One vector is turned by the same rotation once a step. Each row is the vector after some number of steps, and that number follows the row.
The counts run from 0 to 131.
[114 136 118 103 122 123 132 178  81 155 157 159 138 156 117 104  80 149
 187 127 134 127 143 170 118 128 169 126 100 169 145 164 107 124 113 128
 163 145] => 97
[101 156 139 103  92 163 153 161 106 154 146 140 131 156 134 113 124 135
 160 114 129 118 102 160 135 101 154 145  81 143 138 158  80 114  59 116
 183 118] => 94
[141 131 124 156 138 133 114 141 130 162 145 154 145 171 159  97 107 115
 105 144 191 138 126 158 164 149 121 102  92 146 194 165  92 115 124 129
 120 162] => 8
[171 130 187 121 126 137  89 136 136 155 158 134 181 141 178 113 130 151
 134 156 164 147 129 152 157 148 110 125 130 115 156 129 104 147 116 130
  73 145] => 20
[115 100  96 139 138  83 141 116  90 174 122 108 115 131  95 127 101  95
 128 149 107 101 135 153 163 134 185 158 149 109 117 127 193 110 135 116
 155 130] => 73
[133 160 174 137 158 153  88 106 110 129 101 143 181 130 173 110 151 173
 128 133 139 113  80 128 140 117  68 122 120 117 143 153 111 134 125 155
  79 129] => 119
[162 165 153 141 158  83  93 122 173 127  95 146 174 141 145  92 104 166
 117 135 122 118 119 143 120 149  58 118 110 104 119 138 114 134 148 156
  93 128] => 127
[139 133 144 128 141 182 121 122 165 121 126 143 144 165 187  84 124 114
 119 112 155 165 125 153 179 114 106 107 129 126 180 175 104 143 118 142
 102 142] => 12
[146 115  95 123 112 130  65 114 185  88  84 125 152  99 158 109 154 107
 126 112 147 108 120  97 111 111  99 135 148  64 124 111 120 139 107 153
 119 147] => 40
[136 168 141 108 126 128 132 126 136 113  87 130 166 110 167  79 153 197
 131 116 111 136 147 131 119 173 131 166 128 104 127 159 118 156 164 162
  83 129] => 26
[118 105 120 155 128  70  94 159 125 126 107  76 126 106 114 126 150 104
 136 125 118 120 143 109 117 160 135 144 140  60 142 113 101 136 150  95
 115 190] => 46
[ 92 166 118 133 127 135 164 127 132 153 138 147 109 161 108  98 109 141
 133 110  76 144 108 167 157 111 132 144  65 113 133 182 101 110 125 127
 183 109] => 90
[158 144 146  82 115 125  88 150 127 112 100 119 157 109 191 109 144 175
 162 138 128 100 147 109  91 155 151 181 145 112 131 118 104 151 113 134
  95 144] => 30
[117 112  99 145 135  73  73 142 119 110 112  92 157  88 113 124 146 112
 140 140 141 115 118 116 100 149 122 130 138  68 138 105 132 123 150 118
 114 196] => 45
[ 97 135  80 139 149 153 103  93  95 146 141 147 135 122 118 138 125 106
 144 148 103 116  82 148 140  64 133 142 126 104 114 160 175  99 124 141
 170 115] => 80
[116 125 148 128  87 106 129 175  99 114 144 102 162 110  85 152 148  99
 162 144 124 122 138 139 110 115 143 148 179  75 120  77 152 141 141 116
 145 157] => 57
[154 126 151 132 171 153  95  99 146 126 105 149 149 167 172 100 101 153
 139  95 144 136 121 147 181 111  82 117 139 137 144 167 117 149 126 156
  86 126] => 115
[107 124 126 141 134 134 101 109  86 186 165 131 128 142 119 138 125  99
 124 161 116 118  70 146 154  97 132 144  90 107 129 141 126  87  86  89
 163 121] => 83
[188 134 142 107 103 108  68 134 140 136 117 138 142 131 176 119 147 163
 143 133 140  98 146  91 101 162 129 169 126  95 131 120  79 166  99 125
  94 128] => 31
[ 95 162 133 141 121 154 151 121 130 152 140 163 138 146 115 100 118 141
 120 129 117 137  77 167 154  90 116 123  65 115 127 173 112  97 105 132
 177 102] => 91
[103 113 116 126 156 119 104 120  95 170 175 121 155 124 121 124  84  99
 145 171 111 127  73 174 150  84 143 128 110 122 113 137 151  91  96 106
 169 138] => 84
[105 113  83 109 162 140 141 101 128 140 111 118 109 136 122 112  97  95
 151 114  75 122 116 149 172  95 165 169 153 110 106 151 184 118 126 127
 170 111] => 77
[122 136 146 127 111 161 150 122 145 125 109 165 146 160 152  73 104 133
 123  93 173 119 123 163 180 112 130 105 110 146 160 172 125 119  84 155
 139 121] => 103
[142 146 100 119 125 185  99 149 127 141 146 184 139 170 168 113 128 107
 138 135 175 116 120 140 126 113 127 120 104 151 187 166  93 114  82 136
 154 137] => 4
[105 135 131 121 125 124 170 164 115 145 104 139 142 143 124  73  75 158
 142  99 139 125 149 174 165 153 165 124  95 164 161 176 124 106 122 141
 137 141] => 101
[ 96 136 113 131 142 139 123 117  71 187 143 114 105 139 123 147 142 118
 133 141  91 109  85 145 140 106 150 175  92 112 137 165 115  96 103  90
 164 122] => 82
[ 92 120 117 112 158 110 126 144 100 169 165 103 131 140 119 116  82 105
 171 145  79 139 106 170 156 105 169 147 115 127 120 147 132 106 105  88
 168 140] => 85
[107 129 130 128  82 116 182 131 114 122  86 125 139 112  94 125 146 104
 132 125 106 108 143 154 145 107 165 162 171  85 107 109 206 133 131 150
 166 112] => 65
[143 116 106 130 135  80 105 118 182  94  66 109 160  84 154  71 111 136
 112 125 136 113 137 117 122 157 136 133 145  81 118 128 149 135 138 152
 106 159] => 37
[121 105  99 131 141 122 137  84 139 155 125 125 121 132 123 119  95  74
 120 134 102 114  99 159 188  87 148 139 157  99 103 139 198 113 106 134
 165 111] => 76
[120 128  83 121 117 121  74 137 131  94  82 110 113 100 135 128 174 125
 160 105 118 109 134  80  85 137 123 165 138  73 138 123 100 136 134 123
 126 162] => 42
[144 104 171 146 149 130  94 123 109 163 126 141 162 160 158 105 101 137
 130 124 185 112 114 148 176 140 112 110 135 156 164 162 114 123 105 132
  85 158] => 111
[ 91 151 117 143 105 114 136 147 120  80 110 114 158  87  83 133 176 114
 146 113 114 136 126 124 108  94  99 141 158  50 121 110 156 133 175 148
 140 154] => 53
[154 160 144 120 137 126 118 119 151 103 103 146 171 111 165  82 118 184
 134 137 124 142 134 138 135 149 100 138 143  97 128 158 143 148 175 183
  79 144] => 25
[ 97 120 136 119 145 143 104 143  56 156 108 137 148 150 154 115 128 162
 158 112 163 101 139 137 144 147 153 149 113 173 180 180 113 120 129 128
 100 170] => 109
[179 168 153 141 153  87  90 127 169 145 110 143 144 162 150 100 113 167
 127 118 107 111 138 123 124 165  71 138 110 102 134 139  69 159 142 128
  97 121] => 126
